In the data rows, the value 128 means zero.
Some points, one per row:
c(153, 73, 90, 114, 147, 117, 118, 123, 125)
c(111, 166, 151, 136, 116, 129, 138, 129, 131)
c(140, 119, 74, 106, 140, 12, 99, 125, 158)
c(78, 206, 211, 161, 101, 234, 166, 133, 105)
c(171, 54, 50, 98, 154, 23, 97, 118, 146)
c(133, 109, 116, 123, 136, 136, 126, 122, 126)
c(124, 142, 162, 137, 125, 190, 142, 133, 116)
c(137, 100, 118, 124, 140, 139, 117, 130, 123)
c(144, 101, 83, 111, 140, 61, 110, 120, 141)
c(89, 203, 183, 149, 98, 153, 146, 137, 126)
c(149, 72, 110, 128, 144, 163, 125, 127, 109)
c(140, 110, 98, 117, 140, 77, 113, 124, 139)
c(128, 129, 128, 132, 127, 129, 130, 129, 131)
c(94, 210, 163, 140, 102, 112, 137, 135, 142)
15 more points follow, each with its number after it:
c(111, 152, 169, 147, 112, 195, 148, 136, 119) 0
c(163, 45, 93, 119, 158, 158, 120, 122, 114) 1
c(165, 63, 78, 108, 157, 77, 106, 122, 140) 2
c(136, 100, 132, 127, 138, 182, 134, 123, 111) 3
c(136, 110, 113, 120, 135, 107, 123, 122, 131) 4
c(155, 59, 78, 110, 153, 82, 108, 120, 128) 5
c(175, 37, 52, 97, 163, 52, 95, 118, 134) 6
c(97, 190, 174, 151, 106, 153, 149, 133, 127) 7
c(97, 162, 201, 159, 110, 255, 155, 133, 98) 8
c(102, 176, 185, 143, 106, 211, 150, 139, 110) 9
c(187, 28, 7, 78, 166, 0, 73, 114, 164) 10
c(127, 127, 130, 126, 130, 134, 129, 131, 128) 11
c(88, 196, 212, 163, 99, 255, 172, 140, 104) 12
c(120, 144, 121, 120, 121, 81, 126, 127, 143) 13
c(146, 95, 97, 115, 139, 84, 114, 126, 138) 14
Which of these numbered points is nearest to each point below, looking only along the 2 directions in which the first points spread most? Its number follows each.
c(112, 155, 174, 144, 117, 205, 147, 130, 111) > 0
c(113, 161, 162, 141, 113, 166, 147, 134, 123) > 0
c(88, 225, 181, 145, 88, 130, 143, 134, 134) > 7
c(135, 110, 147, 145, 132, 209, 138, 131, 107) > 3
c(161, 59, 103, 119, 152, 158, 122, 122, 117) > 1
c(132, 119, 115, 124, 133, 102, 122, 124, 129) > 4
c(144, 98, 110, 124, 137, 117, 117, 127, 123) > 4
c(140, 115, 97, 119, 138, 70, 112, 126, 141) > 14
